In the data rows, 128 means zero.
Here are some points:
tensor([127, 165, 112, 145, 163, 159, 120, 097, 146, 106, 144, 180, 138, 079,
        063, 073])
tensor([110, 156, 131, 158, 112, 166, 124, 168, 091, 086, 145, 112, 140, 159,
        101, 120])
tensor([103, 038, 136, 110, 129, 152, 139, 184, 104, 134, 133, 106, 083, 168,
        159, 150])
tensor([148, 255, 066, 187, 155, 136, 113, 138, 091, 076, 171, 133, 167, 122,
        046, 070])
tensor([126, 201, 208, 141, 071, 152, 137, 108, 091, 139, 099, 109, 105, 175,
        131, 147])
tensor([105, 079, 167, 097, 082, 104, 119, 153, 140, 136, 106, 083, 113, 155,
        188, 183])
tensor([096, 095, 194, 109, 111, 123, 136, 139, 153, 147, 084, 092, 109, 147,
        186, 159])
tensor([117, 100, 041, 141, 176, 061, 083, 138, 136, 157, 097, 138, 120, 085,
        087, 073])
tensor([103, 063, 160, 111, 086, 105, 111, 174, 109, 133, 110, 077, 132, 173,
        198, 169])
tensor([118, 123, 116, 131, 161, 172, 144, 112, 127, 113, 166, 180, 160, 100,
        101, 089])
tensor([161, 153, 187, 112, 109, 157, 162, 082, 143, 118, 161, 095, 124, 175,
        140, 147])
tensor([111, 165, 089, 140, 155, 119, 135, 109, 132, 126, 149, 162, 137, 094,
        066, 102])
tensor([113, 069, 149, 086, 081, 094, 137, 141, 117, 170, 076, 077, 104, 161,
        200, 193])
tensor([104, 201, 138, 147, 159, 168, 164, 114, 110, 105, 183, 143, 148, 162,
        078, 060])
tensor([147, 170, 138, 153, 105, 147, 115, 124, 138, 105, 137, 118, 159, 163,
        139, 133])
tensor([138, 185, 186, 143, 077, 186, 138, 149, 097, 092, 143, 105, 173, 194,
        164, 166])
tensor([178, 233, 068, 188, 139, 126, 108, 090, 141, 085, 162, 165, 155, 091,
        069, 083])
tensor([143, 197, 174, 152, 104, 178, 155, 104, 104, 096, 162, 142, 140, 173,
        120, 092])
tensor([156, 070, 051, 125, 154, 043, 113, 126, 162, 159, 108, 128, 110, 070,
        112, 121])
tensor([159, 231, 074, 190, 166, 132, 125, 116, 104, 071, 202, 136, 155, 127,
        052, 060])
tensor([141, 233, 094, 162, 141, 143, 102, 099, 111, 092, 182, 146, 181, 138,
        074, 055])
tensor([118, 112, 116, 130, 142, 126, 122, 135, 129, 121, 140, 116, 116, 125,
        114, 126])
tensor([157, 205, 150, 144, 126, 213, 151, 104, 082, 091, 167, 152, 173, 134,
        074, 082])
tensor([135, 167, 169, 127, 096, 146, 156, 124, 110, 099, 144, 133, 145, 169,
        153, 152])
tensor([147, 088, 067, 138, 159, 101, 115, 132, 157, 132, 125, 185, 143, 054,
        105, 116])
tensor([102, 125, 094, 108, 140, 086, 106, 106, 182, 175, 116, 146, 100, 088,
        079, 114])
tensor([154, 196, 104, 155, 155, 136, 116, 107, 130, 098, 167, 133, 150, 087,
        097, 114])
tensor([100, 062, 188, 104, 096, 131, 138, 162, 095, 146, 092, 100, 123, 203,
        209, 180])
tensor([121, 129, 067, 145, 180, 104, 102, 125, 126, 139, 109, 156, 122, 077,
        083, 091])
tensor([143, 187, 077, 170, 170, 123, 110, 109, 119, 107, 156, 133, 147, 116,
        075, 074])
tensor([085, 101, 130, 108, 098, 098, 120, 123, 135, 178, 083, 104, 111, 132,
        149, 174])
tensor([152, 205, 216, 146, 069, 178, 164, 114, 099, 071, 151, 090, 146, 230,
        159, 147])
tensor([136, 145, 072, 148, 158, 144, 118, 117, 150, 123, 146, 184, 145, 077,
        071, 094])
tensor([097, 109, 117, 119, 104, 095, 123, 126, 138, 163, 097, 107, 103, 125,
        134, 158])
tensor([121, 140, 201, 130, 055, 173, 159, 135, 087, 135, 107, 128, 152, 186,
        157, 179])
tensor([155, 165, 211, 137, 084, 206, 168, 105, 093, 111, 141, 127, 160, 191,
        162, 148])
tensor([168, 181, 111, 155, 130, 127, 142, 111, 125, 115, 142, 110, 149, 112,
        117, 125])
Then 30 other points, each followed by its number:
tensor([127, 025, 063, 108, 162, 065, 101, 133, 181, 171, 070, 142, 106, 035,
        156, 151]) 0
tensor([126, 201, 132, 145, 150, 169, 138, 089, 123, 099, 196, 179, 159, 134,
        066, 058]) 1
tensor([122, 220, 081, 180, 131, 174, 113, 125, 126, 068, 183, 144, 176, 105,
        042, 082]) 2
tensor([113, 137, 198, 139, 087, 143, 134, 149, 096, 122, 125, 095, 108, 213,
        151, 161]) 3
tensor([119, 189, 215, 104, 081, 161, 159, 083, 113, 139, 125, 122, 114, 182,
        147, 130]) 4
tensor([193, 209, 172, 151, 076, 174, 148, 118, 112, 074, 165, 126, 157, 179,
        148, 140]) 5
tensor([099, 177, 203, 128, 067, 165, 164, 125, 107, 116, 146, 089, 119, 198,
        146, 169]) 6
tensor([105, 122, 123, 133, 109, 110, 126, 142, 119, 146, 109, 079, 103, 159,
        137, 156]) 7
tensor([114, 146, 066, 122, 126, 099, 121, 155, 135, 120, 140, 128, 113, 083,
        075, 113]) 8
tensor([100, 054, 152, 079, 081, 085, 128, 143, 155, 177, 054, 068, 094, 121,
        196, 232]) 9
tensor([127, 062, 050, 136, 179, 060, 075, 153, 189, 133, 122, 138, 127, 060,
        111, 073]) 10
tensor([167, 186, 125, 152, 134, 165, 142, 112, 109, 094, 150, 150, 140, 113,
        111, 124]) 11
tensor([127, 093, 108, 118, 131, 098, 117, 143, 143, 157, 100, 082, 109, 121,
        141, 172]) 12
tensor([138, 136, 156, 141, 105, 163, 152, 126, 124, 085, 119, 143, 160, 127,
        151, 152]) 13
tensor([116, 043, 192, 088, 082, 126, 164, 126, 120, 166, 079, 100, 111, 157,
        211, 190]) 14
tensor([146, 169, 068, 130, 175, 123, 132, 106, 141, 128, 166, 161, 119, 069,
        035, 064]) 15
tensor([140, 158, 102, 167, 159, 157, 121, 113, 100, 121, 122, 158, 127, 111,
        092, 122]) 16
tensor([100, 035, 115, 111, 142, 118, 121, 141, 140, 187, 060, 127, 093, 109,
        154, 160]) 17
tensor([114, 024, 166, 099, 103, 098, 112, 144, 147, 180, 039, 128, 108, 134,
        213, 194]) 18
tensor([111, 112, 094, 120, 161, 161, 115, 123, 125, 131, 123, 166, 163, 088,
        111, 117]) 19
tensor([091, 039, 185, 099, 099, 132, 127, 128, 139, 182, 083, 124, 117, 135,
        223, 186]) 20
tensor([117, 102, 120, 102, 133, 108, 127, 111, 160, 140, 137, 118, 117, 124,
        112, 134]) 21
tensor([158, 116, 055, 132, 186, 088, 084, 145, 154, 123, 145, 159, 164, 071,
        122, 096]) 22
tensor([140, 140, 121, 112, 154, 128, 133, 086, 146, 128, 150, 119, 119, 107,
        105, 101]) 23
tensor([127, 153, 134, 141, 107, 102, 107, 132, 132, 128, 103, 120, 127, 155,
        153, 166]) 24
tensor([122, 089, 126, 118, 133, 091, 107, 160, 150, 117, 136, 096, 108, 133,
        136, 130]) 25
tensor([111, 049, 138, 118, 099, 113, 136, 163, 153, 157, 076, 071, 095, 147,
        197, 181]) 26
tensor([173, 183, 172, 139, 090, 190, 163, 111, 133, 078, 161, 158, 148, 127,
        139, 165]) 27
tensor([150, 172, 100, 165, 138, 133, 117, 140, 102, 103, 120, 161, 155, 117,
        106, 130]) 28
tensor([111, 097, 118, 136, 130, 103, 100, 173, 120, 106, 138, 097, 131, 142,
        144, 123]) 29
Which two of these numbered points are nearest to each point below, ignoring the 2 directions in which the first points spread most? Their numbers follow each, nearest first.
tensor([098, 176, 154, 109, 136, 170, 154, 087, 113, 115, 179, 175, 161, 129,
        082, 083]) > 1 15
tensor([153, 223, 194, 151, 105, 190, 148, 113, 088, 062, 177, 111, 154, 199,
        125, 126]) > 25 12
tensor([105, 068, 129, 119, 147, 112, 102, 128, 155, 139, 124, 139, 112, 110,
        142, 110]) > 1 10
tensor([150, 208, 177, 151, 070, 154, 133, 139, 100, 075, 159, 092, 156, 186,
        136, 135]) > 25 24
tensor([109, 120, 064, 139, 202, 155, 124, 138, 122, 125, 159, 167, 149, 074,
        059, 041]) > 19 17
tensor([133, 135, 078, 147, 154, 089, 088, 133, 139, 130, 122, 114, 129, 106,
        114, 125]) > 12 24
tensor([109, 034, 069, 108, 147, 079, 094, 162, 155, 171, 108, 115, 112, 094,
        134, 142]) > 26 25
tensor([095, 018, 156, 103, 119, 139, 120, 166, 098, 179, 060, 118, 106, 169,
        196, 197]) > 16 17
tensor([170, 188, 126, 139, 081, 150, 157, 105, 128, 109, 116, 115, 138, 149,
        129, 159]) > 9 5
tensor([145, 057, 075, 118, 179, 070, 091, 139, 165, 140, 110, 160, 170, 076,
        164, 107]) > 22 10
tensor([191, 145, 044, 147, 166, 079, 113, 124, 149, 107, 130, 148, 128, 073,
        074, 103]) > 5 11
tensor([133, 126, 043, 124, 153, 035, 061, 113, 192, 160, 093, 165, 136, 036,
        103, 108]) > 24 9
tensor([084, 047, 123, 115, 110, 100, 103, 184, 151, 148, 101, 093, 099, 147,
        175, 189]) > 2 29
tensor([142, 116, 175, 128, 059, 148, 150, 146, 094, 116, 111, 127, 130, 162,
        168, 189]) > 11 28
tensor([142, 192, 151, 143, 092, 168, 136, 142, 110, 097, 131, 152, 152, 133,
        121, 180]) > 28 11
